rotation steps, each row followed by its count of steps:
The counts run from 0 to 281.
[-1.28 -0.73 -0.17 -1.14 -4.00 -3.13  0.20  2.44 -2.70 -2.03  0.10 -3.03
 -2.48  0.59  4.21  0.54 -2.77 -0.58 -5.50 -0.62  0.58 -1.02  0.16 -0.94
  1.13 -5.03  1.52 -3.48 -0.42 -0.98  2.67  0.05 -1.34 -1.87  0.85  0.70
  2.22] -> 97
[-4.71  0.18 -0.87  1.82 -1.32  0.34 -2.23  2.89  2.61 -0.25 -2.90  1.54
 -0.02  0.03 -1.81  0.62 -1.41 -3.65  0.27  0.86  1.27  2.05 -0.60  1.74
  0.85  3.97 -2.42  4.81  2.40 -1.26  2.53 -3.71 -1.20 -0.56 -1.80  1.07
  3.78] -> 259
[-4.85  2.97  2.66  1.93 -0.89 -2.33  0.04  3.82 -0.58 -3.96 -0.59 -0.71
 -1.42 -0.11 -0.47 -0.30 -3.20 -5.30 -2.79  0.84  2.57  1.15 -0.50 -2.31
 -1.45 -0.73  1.08 -1.75  3.52 -1.06  3.35 -2.14 -1.43 -2.02  0.95  0.99
  2.55] -> 90
[-1.24  1.97  0.62  0.47  0.64  2.92  0.59 -3.48  0.54 -0.77 -3.42 -1.59
 -1.05  1.72 -5.14 -0.72  0.01 -2.54 -1.78 -0.85 -2.19  1.82  3.18 -2.35
  0.15  1.04  3.34  3.25  0.42  0.30  1.77 -4.47  3.06 -1.71  0.84  1.30
 -1.53] -> 219
[-1.33 -1.64 -2.77  1.15 -3.07 -1.85 -0.76  2.21 -1.59  1.07 -0.56 -3.49
 -0.77 -3.36  3.82 -3.76 -1.92 -2.39  2.03 -0.29  0.93 -0.47 -3.11 -2.91
 -0.30 -3.33 -0.68 -0.55  1.03  0.67  1.42 -0.79  3.62  4.65 -1.59 -2.36
  2.27] -> 192
[ 1.75 -3.50  1.30  0.08  3.08 -1.60 -2.57 -3.78  1.75  2.33 -0.18  3.51
  0.39  3.90 -3.80  1.50  0.07 -3.06  0.10  2.87 -2.31  0.28 -2.42  1.02
  0.94  2.97 -2.69 -0.29 -3.09  1.28 -3.43 -0.63  0.71 -0.04  0.03  4.10
 -0.51] -> 249
[-4.92  2.58  1.37  1.87 -2.75 -2.29 -0.39  3.71 -0.97 -3.46 -1.53 -0.48
 -1.71 -0.09 -1.85 -0.16 -2.51 -4.59 -1.19  1.68  2.17  0.38 -1.67 -1.78
 -0.92  0.42 -0.58 -0.76  4.09 -3.04  3.34 -2.88 -0.44 -1.58  0.17  0.40
  2.85] -> 264
[-4.45  1.57 -2.26  0.61 -2.49 -0.83 -0.65 -1.65 -1.55 -3.37 -2.42 -2.59
 -3.43 -1.14  0.43 -2.31 -2.03 -4.27 -0.03 -0.34 -0.45  1.86 -0.79 -2.87
 -0.04 -3.29  1.51  2.84  0.88 -1.98  1.54 -3.59  3.93  0.31 -0.12 -1.69
  0.50] -> 11
[ 0.80 -4.62 -2.53 -2.14 -1.07 -3.06 -1.01 -2.46 -1.47  1.87  1.86 -0.95
 -2.67  0.08  5.33  0.29 -0.88 -0.68 -1.86  0.58 -1.05 -0.20 -2.01  0.31
  1.68 -5.61 -0.68 -2.17 -4.60 -0.18 -1.02  2.68  0.08 -0.07 -1.74 -0.01
  0.22] -> 279
[ 1.90 -1.05  2.05  1.03  1.72 -2.37 -4.31 -4.05  1.84  0.40 -0.17  3.24
  0.81  0.79 -2.30  0.97  1.85 -4.59  1.88  0.42 -1.55  2.12 -1.44  0.97
 -0.36  2.09 -1.44 -0.46 -3.87  0.58 -4.42 -0.16  0.24  0.63 -0.22  4.15
 -1.00] -> 74
[ 4.50 -1.43  1.02  0.75 -5.62 -0.31 -0.10  3.04 -3.88  2.58  0.04 -1.65
  0.75 -3.69  1.10 -1.23  1.57  1.11 -2.85 -0.31 -0.32 -3.09 -0.48 -0.33
  3.34  1.36  0.32 -4.91  1.69 -2.88  2.47  1.35 -2.13 -0.08  0.03  1.73
  1.21] -> 59
[-0.21 -2.50  1.03  1.98  0.30 -3.02 -1.04  4.96  0.54  2.94  1.80  0.98
  1.70  1.65 -1.02  1.63 -2.09 -2.02  0.27  3.44  1.67 -1.35 -2.08  0.60
 -1.06  2.40 -2.95 -4.64  2.07  2.70 -0.13  1.16 -2.34  1.04 -1.74  1.72
  3.94] -> 163
[ 1.86  0.03 -0.52  0.61 -2.48 -1.55 -1.38  2.74 -1.19  0.76  2.59 -4.53
  1.29 -3.84  3.95 -0.03  0.74 -0.60  1.48 -2.29  0.84  0.13  3.80 -3.17
 -2.18 -3.28  3.40 -5.19 -0.39  2.39 -0.55  1.48 -0.40  2.39 -1.98 -0.35
  1.11] -> 23
[-1.66 -1.32 -2.12 -0.53 -0.40  4.20 -0.05 -1.64  2.54  1.87 -4.16 -0.72
  0.33  2.70 -1.73  0.60  0.24  1.08 -2.29 -1.57 -2.08  2.56  4.15  0.98
  1.65  1.33  1.82  6.08 -1.60  1.76  3.03 -3.29  1.30 -1.36 -0.79  2.30
 -0.41] -> 217
[-1.09 -3.32 -1.55 -1.31  2.09  1.31  0.56 -2.01  2.23  1.33 -1.40 -0.64
 -0.74  6.41 -2.42  2.97 -1.91  0.71 -2.66  0.91 -2.31  1.31  3.32  0.55
  0.29 -1.17  2.54  2.10 -2.41  4.67  0.58 -1.96  1.36 -2.05 -0.60  2.63
  1.04] -> 213
[-0.44  1.07 -1.03  2.05  2.53 -0.15 -1.14  0.17  2.39  0.48  0.37 -2.60
  0.82  0.86 -3.24 -0.42 -0.66 -3.89  3.45  0.42 -0.13  2.29  2.48 -3.91
 -3.79  0.38  1.51 -0.23  0.85  5.36 -1.08 -2.25  3.73  3.11 -1.78 -0.55
  1.00] -> 119
[-1.66  1.44 -0.39  0.37 -0.74  3.37 -1.02 -1.19  1.73  0.23 -3.87 -0.46
  0.57  0.86 -5.61  1.12  1.00 -0.90 -0.07 -0.84 -1.68  3.03  5.37 -0.32
  0.50  3.76  2.38  4.64  0.89  0.05  1.67 -4.53  1.60 -1.20 -0.74  1.83
 -0.31] -> 44
[ 0.36 -0.26 -2.18  1.28 -5.37  1.43  0.44  3.87 -2.85  2.24 -0.76 -2.77
 -0.21 -4.89 -1.29 -1.32  0.21  1.17  0.94  0.53  0.25 -1.59  2.43 -0.62
  2.24  0.83  0.80 -1.54  3.70 -3.61  3.62 -0.57  0.06  0.60 -2.93 -3.02
  1.84] -> 230
[-0.06 -2.39 -1.04 -1.91 -3.10 -0.77 -0.48 -0.15 -1.77  0.41  0.49 -1.22
 -2.89 -2.12  6.69  0.80 -0.49  0.96 -4.31 -2.50 -0.56 -0.05  1.54  0.63
  2.27 -5.12  1.54 -0.49 -3.63 -1.42  1.73  1.28 -2.45 -2.15 -1.63  0.18
  0.02] -> 101
[ 5.29 -4.05  1.08 -0.95 -1.85 -3.24 -2.21 -2.04 -1.50  3.16  1.13  0.97
  0.80 -0.15  1.10  1.35  1.97 -0.32 -1.31  0.95 -2.40 -2.13 -1.70  0.84
  3.17  0.16 -1.05 -4.42 -3.31 -1.04 -3.05  2.93 -1.27  0.68 -0.09  3.39
 -0.45] -> 67
[ 0.09 -2.36 -1.89 -0.25  1.49 -1.25 -1.00  3.58  0.88  2.19  3.70 -1.68
  0.49 -1.27  3.69  1.63 -1.33  0.15  1.17 -0.20  1.96  0.50  3.61 -0.97
 -3.03 -3.37  0.80 -3.88 -0.96  3.42  0.25  2.57 -2.71  0.93 -4.48 -1.50
  2.01] -> 201
[-4.05 -0.25  0.10 -0.90 -1.09 -1.85 -2.15 -1.47  2.10 -3.32 -2.05  0.09
 -1.46  3.69 -0.04  2.76 -1.20 -3.00 -3.63 -0.60 -1.08  2.45  1.33  1.98
 -0.06 -1.13  1.20  3.46 -4.15  0.44  0.63 -2.71 -0.67 -3.02  0.69  4.40
  1.25] -> 2
[-4.49  2.99  1.50  1.90  1.86 -0.18 -1.59  3.52  2.44 -1.40 -1.39  2.40
 -0.36 -1.75 -0.65 -0.15 -1.57 -5.57 -0.08 -0.23  2.44  2.64 -0.83 -0.85
 -2.41  2.38 -1.38  2.52  3.28 -0.86  2.93 -2.88 -2.10 -1.25 -1.85 -0.17
  1.83] -> 86
[-0.13  0.15  0.57  0.90 -0.28  3.35  1.24 -1.13  0.63  1.41 -4.79 -0.82
 -0.02  2.19 -5.60 -2.02 -0.83 -1.53 -2.85  0.57 -1.89 -0.43  0.20 -1.46
  1.91  3.46  0.89  3.11  2.37  1.85  3.02 -4.32  3.43  0.93  1.17  2.19
 -0.56] -> 46
[-2.93  0.33  0.98  1.41 -2.29  0.19  0.76  4.16 -1.20  0.62 -1.77  1.64
 -1.35 -2.11  2.61 -1.97 -2.62 -3.04 -4.15 -0.35  1.50 -0.85 -3.62 -0.46
  1.38  0.55 -1.86  0.72  3.79 -2.76  5.33 -0.91 -2.26 -0.68 -0.81 -0.54
  1.85] -> 266
[-1.61  0.86  0.91  1.54  1.73  1.03  1.89  4.26  1.01  0.56  0.97 -1.98
  0.38  2.44 -3.81  2.54 -2.18 -0.85 -0.41  1.80  2.04  0.69  5.21 -3.12
 -2.53  0.66  2.65 -2.86  3.90  3.24  3.21 -1.24 -0.90 -1.43 -1.99 -0.56
  2.32] -> 127
[ 3.20 -3.15  0.73  0.05  3.39 -0.83 -1.91 -2.48 -0.25  3.32  2.93  3.81
 -0.95 -0.25 -2.14  2.63  2.07 -1.30  1.83  2.50 -1.56 -0.37  0.70  0.80
  0.86  0.77 -2.28 -3.56 -2.28 -1.78 -3.60  2.86 -2.17 -2.26 -4.27  0.45
 -1.65] -> 244
[-3.72  2.54  1.99  1.67  0.01 -0.25  0.75  2.88 -1.42 -0.94 -0.98  1.19
 -2.07 -1.73  0.08 -1.94 -2.83 -5.15 -3.04  1.58  1.76 -0.70 -2.88 -2.10
  0.14  0.40 -1.22 -0.62  4.94 -3.27  3.93 -1.84 -0.99 -1.38 -0.70 -0.77
  1.28] -> 265
[ 2.46 -2.41  0.68 -0.14 -0.54 -2.38 -4.36 -1.86  1.84  1.25  0.54  1.82
  1.49  1.70 -2.36  3.97  2.72 -1.21  2.11  0.70 -1.43  1.55  2.19  2.63
  0.91  2.36 -0.43 -1.22 -4.39  0.40 -4.27  0.30 -1.81 -0.87 -1.67  4.12
  0.99] -> 247
[-0.76 -1.38  0.60  0.34  0.44  0.37 -3.35 -0.12  3.57  1.38 -2.95  2.95
  2.20  2.22 -1.85  0.68 -0.03 -3.14 -0.39  0.07 -1.43  1.76 -2.04  2.64
  1.26  5.04 -1.99  4.20 -1.60  1.93 -0.09 -2.41 -0.25  0.63 -0.10  4.76
  1.80] -> 254
[ 2.60 -3.20 -0.56 -0.84  1.09 -1.07 -1.10 -0.66  1.31  1.97  2.61 -2.58
  0.80  2.36  0.26  3.29  0.51  1.19  0.27 -0.33 -1.22  0.62  5.39 -0.58
 -1.67 -2.32  3.05 -3.66 -3.80  4.89 -2.13  1.15 -1.05  0.06 -1.51  2.77
  0.84] -> 31
